The rows of Z fall into several groups, and each row is roughly a mix of its group's hidden directions.
Z (151 x 10):
[[-34  29  -3  -5  -2 -15  23  36 -23  12]
 [ 27 -12 -15 -17 -34  17  22 -35   8  -8]
 [-16  28  27  20  -9 -44   9 -13 -15 -12]
 [-17  15   6 -10 -27  24   8  25  37 -27]
 [ 28 -14 -24  -7  27 -19  -8  12  10  42]
 [-28  41  22 -11   7 -19 -29 -21  -3   7]
 [ 20  -9 -21  14  -2 -45 -16 -18   5  32]
 [ 24 -15 -30 -25  -3  46  -8   2   1  15]
 [  5  25  29  25  36  29  20  -1  -5   6]
 [-15  20  22 -28  17   3  17  28 -28  27]
 [ -7 -20 -21 -37 -12  45   6 -11   3  13]
 [ 15  -7  -1  15 -20  11 -15  45  31  24]
 [ -5  -8  -7 -28 -13  47  -1  13   8  35]
 [ 26  -2   3  45  -9   4  -9 -39 -15 -12]
 [ 35 -21   2 -24  17  -2 -10  -3  21 -41]
 [  4 -26  -6  21 -13  -4  10 -53  11 -19]
 [ -6 -27  -1  13 -25 -11 -46 -28   3 -13]
 [ -8  17  15  23  15 -47   4   4  13 -31]
 [ -5  19  -4   5  14  19  -8  48  20 -32]
 [ 10  18   2  18  -1 -61  -2 -11  -3  13]
 [-24  32  18  17  19 -10 -39  -1  -5  24]
 [-10   0 -16  20 -15  -3  10 -60   6   2]
 [-35  29 -11   1   4  -6   9   5 -42  25]
 [ 18  10 -18   0  51  -7 -16 -18   8 -27]
 [ 24  38 -15 -18 -37   9   9  13  11 -18]
 [ 14   2  24  -9  25  15  40 -22   7 -29]
 [ -2 -19  30   8  16  -2 -18 -14 -34  38]
 [ 13 -10  21  37  31   7  23  33  -4  -5]
 [-20  -4  -3 -12  37 -28   3 -43 -10   7]
 [ 11 -17  13 -36   6   4 -11  48  11 -17]
 [-26 -24  25  23  42 -19  -7  -1  -5  13]
 [ 20  40 -18 -23 -35  12   1  10  21  -1]
 [-15  24 -10 -10  26 -27  -8   2 -47  12]
 [-17 -30  29  28  30   8 -11   4 -24  19]
 [  7  -8 -13 -22  -2  17  -7   1  -1  60]
 [ -7 -12   0 -23   8  38  -3  -1 -13  48]
 [ 16 -26  11  -6 -10  17 -23   9  49 -16]
 [  7 -23  11 -42   1  -2  -6  36  13 -27]
 [-10  30  -5 -15   7 -33  -4  -6 -44  20]
 [ -7  14  -6  37  -9  -5   0 -46 -22  18]
 [-10  42  15  15 -17 -42  -5  -7  16   2]
 [ 16  11 -13 -27 -26 -18 -40 -26 -12 -10]
 [  7  16   4  -5   4  15 -12  55  18 -25]
 [-21  16  19 -36  14  18  -3  37 -17  15]
 [ 21  -9 -13 -10 -29  -2  13 -48   7  24]
 [  1 -20  -5 -12   2 -34 -30  17  42  11]
 [ 22 -12  14  31 -14 -23 -18  17  36 -20]
 [ -9   3 -13  15 -12  -4   3 -62  12 -10]
 [  4 -16 -25  -7 -11  -8 -33  31  38 -10]
 [-12  28   8  -1  14 -18 -30   8 -43  18]
 [-19 -19 -20 -23   4  -8  -6 -28  21  41]
 [ 14  -7 -25  -6 -24  16  25 -47  13  -5]
 [  6   4   9 -23  22  -1  52  27  -1 -14]
 [ 22 -18 -24   0  16 -29  -6 -37 -26  14]
 [  5 -34 -12   7  -4  -8  23 -44 -15  25]
 [ 12   1  33  16  30   5  36 -11 -11 -29]
 [-14  -2  -2   5  -6 -26   5 -53 -17  25]
 [  1  17  15 -18  20  11 -11  56  -3   9]
 [-35  22  -3   1 -12  13  10  -6 -29  42]
 [ 38 -17  -2  25  -7  -9 -11 -42  10 -17]
 [ -4  -2  13 -10   4  -8   2  55 -10 -35]
 [-10   0  23 -26  15  -2   8  54 -13  -4]
 [-28 -32  21  21  29 -12  -5 -23 -23   5]
 [-10  14 -14  34 -14 -10  -1 -41 -22  24]
 [ -2  15 -15  30 -13  -7  -9 -53 -10  10]
 [-10  24  40  18  26  21   9 -25 -18  -4]
 [  9  14  -7   8  28 -42 -15   7  28  28]
 [-14 -15  10 -10  -2 -34  11 -43 -26  19]
 [ 10 -15   8 -12 -29  30 -10   2  43 -22]
 [  3 -17 -18  17 -21  -7  10 -56   5  -6]
 [ 32  35 -16 -12 -38  14  -1  19  11   1]
 [ -6   4 -10  13 -13  -6  10 -64   0  -7]
 [ 21  27 -26 -29 -38  19   8   0  10 -11]
 [-22  20 -20  13  21 -31  -7   1 -41  14]
 [-17  -4  18 -15  -4  35  25   3 -29 -34]
 [ 36 -23  10   4   6   2 -14   3  31 -40]
 [-10 -20  13 -11  14  40  20  10 -28 -30]
 [ -8   2  28 -16  15   7  -5  54 -19   8]
 [  4 -27 -21 -31   4  34   0  -1  -2  38]
 [ -7  15  -7 -13   5  30  30 -26 -41   3]
 [ 17 -18   8 -14 -33   9   4  -1  51 -12]
 [ 20 -18 -23  10 -15  36  23  11   6 -35]
 [-12   7 -10  48  -7  -1   1 -34 -14  27]
 [-15  11 -10  42 -12  -5 -11 -28 -21  32]
 [ 19  32 -27 -29 -33  17  -2  -2  18   7]
 [-13  20 -12  46  -6  -4 -11 -26 -14  29]
 [ 13 -17  23  -6   0 -19 -15  -9 -17  52]
 [-31  13  15  -3 -11  -5   5  28   0  49]
 [ 29  -4  -3  27 -25   6  13 -40   3 -27]
 [ 23 -12  30 -38  -4 -20 -10   9  -1  34]
 [-44  14  -9  11  -8  29  12  36  -4  -6]
 [-28  18   6 -35   1   0  17  46  -1   6]
 [ 35 -11 -16 -25 -36   8  20 -21  20   2]
 [  8 -26  33  -4  16  -8 -15   4 -28  40]
 [-28 -35  16  19  41  -4 -13 -10   0  13]
 [-25  11   2 -21 -17 -12  -2  -1   0  56]
 [  7  -7 -12   3  -9 -17  17 -50  12 -34]
 [ 23 -31  -2  -8   4   0   5   7  48 -28]
 [  7   3   9 -20  15  14 -13  59  10   7]
 [ -7   2  10  -6  10  51  -1  25  12 -32]
 [-21  22 -28   3  -1   9  16 -37  20 -31]
 [  1   1  20  -3   5  15  35 -51 -13  -6]
 [ 28  33 -29 -23 -25  -4   4  10  26  -7]
 [-34  20  25   4  40  -7 -26   3  -7  10]
 [ 14 -39  -3 -17  -5  10  35  13 -12 -32]
 [ 13 -19 -23 -12 -16   4  31 -47  11   3]
 [-23   4  19   5  28 -37 -18  24 -12  24]
 [ -6  33 -21   2 -25  13   4  -2  17 -45]
 [ 16 -17 -19   0 -40  22   1  26  26 -21]
 [-17   5  11 -22 -13  34  27   3 -17 -39]
 [ 16  11 -24  22 -14  -8  -3 -55   0   2]
 [-16  25   2  13  20 -16  12   8 -49  19]
 [  0   7 -12   2  -5 -53  -5 -21  15  31]
 [ 40 -23  10   0  14  11  -4  -8  18 -43]
 [ -1  25   4 -18   1   5  45  -9 -40   3]
 [-11   1 -15   9 -23  -8 -10 -60  -1   0]
 [ -5   5   3 -27  16  29  44 -10 -27  12]
 [  8   7 -10   0  14  20  -1  50  32 -19]
 [-15  -4  12 -14   2  -5 -14  59 -17  13]
 [ 26  -9 -15 -27 -18  26  24   0  25 -30]
 [  8  19  10  17  14 -48  12  -8 -20 -30]
 [  4   1 -20  40 -10   0  -7 -49  12   5]
 [-17  14  28  -4  28 -12 -25  43  -6   0]
 [  7  -6  -8 -18 -23 -28  15 -47   1  23]
 [ 29 -28 -18  -3 -30  16  29   9  -3 -26]
 [ 28 -17  30 -24  -3  -9 -15  10  -8  41]
 [ -2  27 -19  29 -10  -5  -2 -39 -19  28]
 [ 16  -1  24 -23  25   2   5  41   6 -33]
 [ 29  -7  -5 -32 -45  -5  19 -14   6 -11]
 [ 12   4 -16  12 -15 -33 -23  -6  27  40]
 [ 45 -23  16 -12  14 -13 -21 -10  22 -19]
 [-15  22  12 -31  -4 -12   2   1 -24  47]
 [-14  24  21 -29  16 -23 -18 -23  15  29]
 [  0 -23  10  15   8 -23 -13  32  43  17]
 [ 22  -4  26   6  33  17  14  44   1  -9]
 [ 32 -23 -13   1   8  -8 -12 -18  23 -44]
 [-22  19  13  34 -15  16   6  -3 -26  37]
 [  7 -21  -5  -8 -26   8  10   6  54 -19]
 [  7   1  -1   9  16  21  -7  58  14 -18]
 [-37  27  14  17  20 -25 -26  -9 -14  14]
 [-27  26   7 -22 -10   3  -6   2 -27  43]
 [-31  -8  -4   0 -29  -3  -5 -49 -13  16]
 [  1  22 -19  31  -9   5  -7 -46  -4  26]
 [-13  -8  20   1  12  36  14  19 -11 -45]
 [ 27  25 -34 -31 -29  -7  11  -2  14  -1]
 [-23  27  -7  14  23 -10   4  14 -49   1]
 [  1  12 -13 -33   1  18  35 -29 -30  -9]
 [-19  14  -5  28 -13  -5   1 -48 -22  21]
 [ -9  15 -20  17  19 -48 -14  14 -21 -14]
 [ 13   6  43  24  23   5  -4 -18 -23 -26]
 [ 37 -24  -2 -33 -26  13  23   7   9 -15]]
In each list below, two rows fit none of the groups, and each other row fits one group, some only roughly. Which are they? Name them in the order they come.
- Z_897: [-17  24 -29  14 -15  25  16  11  35 -19]
- Z_474: [ -7  12  -1   4   8  34  47 -12 -31   7]
- Z_577: [-16  11  30   4  32  -7 -26 -15 -12  35]
- Z_858: [ 20   8   1 -39 -35  -7   7 -33  14  13]
- Z_947: [-13  24  18 -20 -16  -9  22  14 -15  45]
- Z_223: [ -1  12  23  19  -9 -17 -33  35 -27  19]
- Z_101: [ -3  -7 -31 -27 -12 -26 -10   9  37 -24]
- Z_462: [  0 -23  33 -29   8  -8  -1 -33 -26  20]
- Z_214: [  1  13 -24  40  19   1  -9 -30 -14  30]
- Z_95: [ 13  20   9  25  25 -43 -17  -3  -5  27]
- Z_931: [-10   3  -4  43 -10  -8 -24 -38 -19  16]
- Z_582: [ -2  23   6  -3  17   9 -24  51  23 -10]
- Z_775: [ 18  -9  -9  47 -15  -2  -6 -40   5 -10]
  Z_897, Z_214
- Z_468: [-18 -13  -2  -5 -25  -3 -20 -56  -2   5]
- Z_463: [  0   9   9 -16 -16 -30  -8 -42  -3  37]
- Z_17: [ 38 -30   1  18  26 -21  -5 -24  17  -8]
- Z_173: [ -3 -13   5  10 -31  20  -2  20  49 -19]
- Z_612: [ 37 -20  -7 -15 -34   5  19  22   0 -26]
- Z_124: [ 38   7 -10  21 -27  12  33  16  15 -17]
- Z_8: [  0 -35  25 -26 -20  15   6  -4  37 -13]
- Z_633: [ -1   9  20  -3  -8 -34 -25  47 -13   7]
- Z_331: [  3   8 -11   6 -19  15   3 -62   0  12]
- Z_133: [ 13 -21 -12  10 -32  15  -6 -20  39 -25]
  Z_124, Z_8
- Z_728: [ 29 -35  -1  14 -26  14   8  -3  23 -31]
- Z_435: [ -5   3   3  -1 -37  46  -2  12  20 -26]
- Z_338: [-42  14  -5  -8 -24  10  14  40  12   5]
- Z_974: [ 13  -2  -5  -1 -43 -25  10 -38 -16  15]
- Z_212: [ -9  29  18  20   5 -41  -4 -22   7 -29]
- Z_857: [-14  17  10  30   1 -54  -1   5  16  -6]
- Z_647: [ 26  18 -13   5 -14 -41  -8  -2   6  40]
- Z_308: [  5 -32 -27   6  15  13   0   0  31 -39]
- Z_989: [ 10 -16 -26 -10   9 -41  -4 -31  -7  28]
- Z_927: [ -3  -3 -32   7 -28  -7 -28 -43   9  12]
- Z_772: [ -9  15   7 -42  -8   4  46  -2  -8  19]
- Z_188: [ 25 -11   7 -30 -25  -5  11 -45  -5  14]
- Z_581: [  9  48 -36  -5 -22  -3   8   3  22  -3]
- Z_111: [ -5  32  27  16  28 -34   0 -10 -25  10]
  Z_728, Z_581
- Z_709: [-27  13 -18  19 -22  -8 -27 -40  -4  16]
- Z_487: [-23  31  26  -2 -27 -12  13  23 -18  26]
- Z_799: [-11  20  11  12  -7 -50 -20   0  -3 -31]
- Z_818: [ 40  19 -31 -11 -37   9  -6  -9  -2   7]
- Z_933: [ -6  -1  -7   4  -9 -27 -19 -18  30  47]
- Z_567: [ 17 -17 -23 -29  10  34   4  29   3  27]
- Z_743: [-12  10  -6 -19 -14  27  55  -3  -9   0]
- Z_655: [  5  -5  -4   9 -12  -7 -17 -56  16 -28]
- Z_118: [-12   5  -7 -34 -13  14  44 -21 -18  19]
- Z_174: [-11  27   1 -14 -18  21  41  -6 -34  -6]
- Z_838: [-18  10 -15  12 -30 -18 -27 -40 -18  10]
- Z_191: [ -1 -16  -5  42 -17 -15 -13  13  43  -2]
- Z_915: [ -1  17 -11  12   8  33   2  46 -14 -28]
- Z_913: [-20   2 -10  -8  -6  21  60  -6  -7  -6]
- Z_225: [  4  18   7  -7  26 -23   0  -2 -48  29]
  Z_799, Z_915
- Z_591: [-18  -8   8 -12  -6  49  11  -2  -4 -40]
- Z_454: [ 38  -7  -3  19  13 -10   5 -43 -22 -14]
- Z_407: [-30  16   4  12  23 -18  28  -4 -43   0]
- Z_231: [ 13  10   5 -10  32 -33   5  -1 -39  25]
- Z_48: [  3 -16 -15  10  10 -10   9 -61   8 -12]
- Z_560: [-17   8  -2 -11  10  -5 -22 -29   3  53]
- Z_695: [-13  17  15  -3  19  34   0  36  29 -18]
- Z_750: [ 17  10   5 -32  -2  14  30 -42 -22   3]
- Z_572: [ 15  15  -2 -10  11 -11 -18  56 -20   8]
- Z_740: [-27  -5  15  -7   5  37   8 -13 -10 -45]
- Z_573: [-18  21  15 -37   5   7  24  38 -17   7]
- Z_5: [ 12 -29   0 -19  -9  36  -3   1  40 -20]
- Z_568: [ 43  24 -27 -16 -27  -4   5  21   9   7]
  Z_407, Z_48
- Z_527: [-30   2   3 -31   3  29   4  37  10  23]
- Z_930: [ 13 -11  -7  37 -12  -3  27 -42   0  20]
- Z_439: [-12 -23   4   2  -3 -27 -42 -38 -10   5]
- Z_584: [-26   1   4 -23  -3  25  -9  34 -15 -38]
- Z_971: [ 12  -1  22 -36  20  20  27  34  -3  -8]
- Z_37: [ -6 -24   9 -46  -8  -8  24  13  10 -31]
- Z_153: [-38  12 -14 -22 -13   7  -7  40  14 -20]
- Z_732: [ 18 -26  24  -9  -2 -35  -4  17 -23  32]
- Z_939: [-19 -22 -15  18   3 -10 -37  16  32  25]
- Z_780: [-34  21   6 -29 -14  18  12  39   0  -6]
- Z_322: [ -9  21  32  49   2 -16 -11   7   5 -18]
- Z_619: [-16  -4 -12  51  -8  -1 -22 -29  13  12]
- Z_221: [ 18 -39 -18 -27 -11  28   6   0 -21  21]
  Z_439, Z_584
